Y: rows in a few groups, each row roughly a mix of its group's directions:
Y (114 x 15):
[[-19 -23  46   8  14   0 -43  21  -9 -10 -21  27  26   6  26]
 [-12 -41  20 -26  35 -15 -32   3 -24 -16 -22  26  -6  21 -19]
 [ 40  52 -20 -19   6   7  -2   3 -32  20 -25 -15  -2  20 -18]
 [ -1  26  17   7 -16  -9  -9  32  16  32 -16 -17  37  42  29]
 [ 37   5   0  20 -17  13  19  12 -38   4  -5 -37  32  23 -34]
 [  6  11  17   5   1   6  44  14   1  50   0 -45  21  26  -5]
 [ -7  -6   2 -35 -14  -4  54  12  27  38   4 -19   7 -32 -10]
 [ 35  24 -29 -19  -3   9  34 -18 -11  18  13 -29 -15 -12 -43]
 [-13   4 -21  47 -23  25   9  -4   0 -58  -6   8  22   7  12]
 [-42  24   4 -32  -4 -15 -46  -3  20  -2 -18  23   0 -25  25]
 [ 14 -10 -11  11  28  -2  -8   2 -50 -14 -20  29 -50 -15  17]
 [ 35   0  -9 -19  32   3   5   2 -57   5 -27   7 -30  -1 -23]
 [-16 -30  19 -20  29  13   8   9   8 -22 -20  53 -10 -31  19]
 [  8   4 -22  18   0  25   9 -30 -30 -32  12   7 -25 -53 -15]
 [  1 -45  22 -14  34 -13  -2  23 -43   1 -33  14  -6  20 -11]
 [-24 -27  -7  -6  17 -34  19   0   6  25   3 -27 -22  55 -11]
 [ 11  14   7  16  -2  19  34  14   6  14  -9 -30  40  55  -9]
 [  5  52  18 -19   7  27 -39 -17  21  -6  -7  13  39   6  -3]
 [  4 -22  30  24  -5 -22  -1  21  32  39  29  -8   0  20  38]
 [-28 -15  24 -16   2  -4  38  39  22  24 -29   8  18   1  34]
 [  9  10 -21  -9 -22   4  23 -30  23   8  41 -24 -11 -40 -30]
 [-35  21   0 -19   0 -26 -26  -3  -9  29  -8   1 -34 -41  31]
 [-23 -16  -1  -6   1   3 -22 -30 -44 -26   1 -17   5 -21 -52]
 [-48 -54   3  -2   8 -36  20   9  10   9   2  -8 -20  23   6]
 [ 30 -12  -4  -1 -17  -9 -45  14 -22 -35 -13  10  30  32 -28]
 [ 15  34  -5  17   4  -8 -61 -15 -27   2   8   8 -30 -12  23]
 [ -8  32  14 -33   6 -11 -72 -15  -2   5  -8   7  13   3  -9]
 [-20 -32   4   2  11 -30  -5   7  31  10  16  27 -42  -6  43]
 [  4   8   8   6  17  25 -26 -49   9 -23  34  -7  14  13 -43]
 [-22   4 -24   6 -37 -15  40   6  47  14  20 -18  -7 -14  23]
 [  6  -5   2 -27  12 -19 -13  13 -52  20 -26  10 -34 -40   1]
 [ -3  13 -23 -12  26  11  11 -21  -3 -12  -3  32 -54 -42  16]
 [ -7  21 -34  -7 -25 -25  15  17  27   9 -13 -23  10  56   3]
 [  2 -36  14   5 -28  17  33   8   8 -18  10 -15  48 -18 -35]
 [ 24  31 -11   4  20  29 -14 -39 -16 -19   9 -12   8  30 -43]
 [  6 -23  23   0   0 -25 -23   7  -3  34  26   8 -34 -48  25]
 [ 21  56 -20  17 -30   5 -37  -8  -3  -3   8   2  -5 -29  25]
 [-12 -31 -15  -2   5 -12 -22 -10  11 -40   8  46 -36 -28  14]
 [-31 -39  -8  13 -14 -31  25  24  21   2  -3 -15   4  49  11]
 [ 38  24  -1  29  30  33   0  -5 -50 -10 -17  12 -18   4   9]
 [-28 -54   5 -12 -15 -34  31  24  17  16   3 -19   8  19 -11]
 [ 16  -5 -15  10   2  22 -22 -32 -18 -50  15  22 -10 -35 -28]
 [-25 -15  -2 -26  27 -32  19   9  18  36  -9   7 -44  15  25]
 [ 10 -47  15  -6   5   8  36   6  32 -10  15  -1  31  30 -32]
 [ -8  21  11 -12  24  13  18  31   2  11 -50  19  15  32  34]
 [-14  22   7  17   1   1 -47 -15  26 -10  17  29 -16 -24  46]
 [  7  -7  10   3  22  14 -12   6   7 -19  -7  56 -24 -36  42]
 [ 16  43 -20 -23 -28   2  10 -11  28  19  14 -35  26   9 -30]
 [-16  23  -5  18 -13  -1 -44  -7  10 -21   3  30 -15 -34  46]
 [ 21  18  -5  31 -33  14  23  29 -24   0 -19 -29  41  19   1]
 [-13  29  13  -5 -24   3 -64 -10  -2 -16   0   7  29 -33   4]
 [ -7  13   8 -17 -38  -4  22  27  44  23  -3 -16  47   1   9]
 [-14 -43   5  41  23  13  17  -7  12 -37  13  30 -19  11  21]
 [ 23  -7   5  26  16  40  -2 -12 -32 -42  -2  30  -4 -35  -3]
 [-24 -42 -17  -2   3 -32  23  17  -7  -1 -10  17 -48 -18  25]
 [-20 -30  26 -36  11  -6  31   4  35  28   7 -15  25  15 -28]
 [ 25  28 -22  -4  27  30  22 -27 -35  -9  -9 -13 -12  13 -41]
 [  4  42  -7  -1  34  11  30 -16 -15  43  -5 -24 -33  13   7]
 [ 20  -6  -5 -11  20 -14  -1  20  10   4 -19   6   5  78  -2]
 [-33 -29  12 -13  13 -15   7 -16  24  15  27  12 -35 -48  12]
 [ 32  49  -8  -8  -3  33 -13 -22 -11 -11  -1 -14  31   8 -38]
 [  9 -22   6  23  10 -32 -15 -10  -5  36  41 -22 -45  12   8]
 [ -2 -16   7 -36  46  17   9 -32   0 -12   1  10  -5  14 -51]
 [ -1  11 -31  28  -9 -18 -24  -7 -59 -13  -9 -14 -37  -2   4]
 [ 14 -32  15  16 -13  -6  47  30   7  27   8 -30  24  30  -5]
 [ 16  25  20   5 -20 -14 -30  19 -24  38  -7 -37  33  21  -1]
 [  1 -12  16 -26  12 -27  -2  26  16  39  -6  25 -31 -22  41]
 [  0 -39 -17  50  -7  -5  22 -18  -9 -18  38 -18 -27   5  -8]
 [-14 -43  15 -17  14 -10  56  32  -3  26 -21  -8   2   9  -2]
 [-11 -59   2  -1  -1 -27  -7   0  10 -12  24  24 -35 -35   7]
 [ 17  35   6 -24 -10  -5 -50 -24 -14  21  18 -18   2 -30 -26]
 [ -8 -14 -12 -35   2 -10  54   4  24  22  -3 -24   5  27 -34]
 [ 24  -5   0 -12  26  13 -19 -34 -23 -17  13  -8   1  21 -61]
 [  6 -34   2 -27  22  -5   8 -18 -10  -2  10 -17   2  27 -65]
 [ 36  12  -7   4  35  15 -16  -8 -57 -13 -22  15 -26   9 -12]
 [  5 -31   4 -11  28 -34  12  13 -25  40  -2  -8 -49  12   5]
 [ 31   6  28 -25   3   6 -23   2 -15  24   9  13  -3 -65  -5]
 [-10 -53   9  46  -4  -4  38   9  13  -5  28 -10  -5  17  14]
 [ 36 -18  30  -7  14   2   5  20  -8  31   8  23 -20 -50  22]
 [ -4  13  28  41  12  31   2  12   3  -8 -14   3  37  43  30]
 [ 31  13  19  -3  31  46  -9 -30  22 -21  19  26  16  -3 -19]
 [ 30  10   3  19  -6   0 -35  -4 -35   3  13  13 -29 -54  18]
 [-20   6 -20  29 -19  13  14 -16  16 -33   7 -25  32  47 -19]
 [-28 -15  18 -15 -13 -32 -36 -20  21  27  39 -24  -1 -17 -16]
 [ 34  42 -11  10 -10  34  21  -1  15  -7  -3 -14  39  35 -13]
 [-19  33  -2  14 -16  12   5 -15 -23  17   6 -20 -11 -66  17]
 [  2  -7  22 -35   0 -28 -26  11  -2  43   5   8 -21 -49  13]
 [-28 -44  -8  12 -20 -33 -19  -8   9 -16  30   8 -30 -33  10]
 [ -4 -38  41  23 -10   4  30  30  -5  22   4 -23  39   5   3]
 [ -5  27 -25   8 -46 -12   7  -1  31  10  24 -10 -12 -44  28]
 [ -1  14  -6  33  -2  24 -40 -41  -3 -45  26   9   4 -12 -10]
 [-44 -47   8  -5  26 -24  10  -5  31   0  10  10 -23  29   9]
 [ -9 -15 -29  16   4   2  64   6 -12  -2  -7   0 -41 -22  18]
 [ -1  27   4  -8 -17  13   9  -8  39  10  13 -29  50  34 -23]
 [  0  36 -15  26   8  -9   3   5 -15  27  -7  -3 -45   1  54]
 [-22  -9 -12 -16  27  -9  28 -19  -6  19   7   4 -59 -35   5]
 [-11   5  -7 -31  43   9  50 -21   6  25  -4  -9 -30  10 -21]
 [ 35  20  -5  30   2  24  31  -9 -40  18  10 -40  -1   1 -21]
 [-39 -31  32 -24 -16 -15  -2  13  42  13   8  -2  38  -8  -1]
 [  3  40  24 -10 -12  24  14  16  28  26 -11 -14  54   7   8]
 [  4  26  11  24 -27 -19 -59  17 -12  14  -1  -3   6  -6  40]
 [  6  15  -7  39   1  23   9 -12  -8 -10  14  18 -31 -49  40]
 [ 46  46 -11  -2   0  33  13  -4 -13   1  -9 -18  26  24 -28]
 [ 20   4  -8 -23  17  10  12   5 -63   1 -36  -7  -5  -9 -36]
 [ 13 -14   5   1 -14  -3  18   9 -23  21  12  -3 -24 -74   8]
 [ -2 -41  -5  13  18   9  37  11 -53 -22 -27   2 -12  -1 -18]
 [ -6 -19  14 -23   4 -31  -5  28   2  35  -9  20 -32 -34  38]
 [ 13  29 -24  29 -23  -5 -51 -19 -10 -23  20   7 -21 -21  19]
 [ -1 -37   4  -3  34  -2  20 -29  16   4  37  12 -47 -20  -9]
 [ 24  16  16 -38  19  15 -26  -6 -26   6 -15  25  -5 -51 -14]
 [-25 -20   1  10 -25 -34  18  15  36  30  21 -33   7  30  12]
 [-15  25  -2 -10 -11   0 -41 -24 -31  -4   1  -1 -11 -61  -8]
 [-16  11  -9  -4 -11 -21   7  -3  44  23  16 -31  13  58  -3]
 [ -3   0 -10 -27  28 -36 -25  10   2  15 -21  18 -36  45  17]]
which group is each row in? (one row of each group first):
[  4 -22  16  -8   0 -29  -6  25  -5  37   4  13 -36 -40  38] -> B
[ 11  27  12  -3  30  32 -44 -37  -8 -26   6  28  -1 -18 -10] -> F
[-24   7 -30  -7 -20 -19 -12  10 -34 -18 -31  14 -28 -44  19] -> N

[ -2 -33 -30   5  -8 -11  56  33  -8 -16 -29   7 -14  18   9] -> N
[ 22  42   7 -23 -23  10 -33   6   0   9  -7  14  16 -54  11] -> B
[-12  25  17 -11   6   6 -64 -23  31 -14  14  27  13  -8  12] -> N
[ 15 -34  16  -9  44  12  28   2 -38   1 -17  -1  -5  26 -34] -> F
[ 13  15 -23  12   6  17  46  -8 -10   6   6   5 -44 -46  20] -> F
[ 13  -8 -17  23  -8  13  30 -35   9  -7  48 -30  -9  -7 -37] -> F
[-22 -49  -2  13  31   6  39 -20   5 -19  19  12 -35  -6  -8] -> F
[ 15  30 -10  28 -22  19  -7 -21   6  -4  33  -1 -14 -57  18] -> F
[-11 -32  34   4  -3  -9  17  -4  19  42  42 -24  -1 -33  -1] -> N
[ -8 -18  -1   5  15  -9 -28  -5 -41 -18  -8  28 -42 -43  15] -> B
[-19 -43   1  42   8  -8  26   3  28 -10  23   5 -16  32  26] -> B
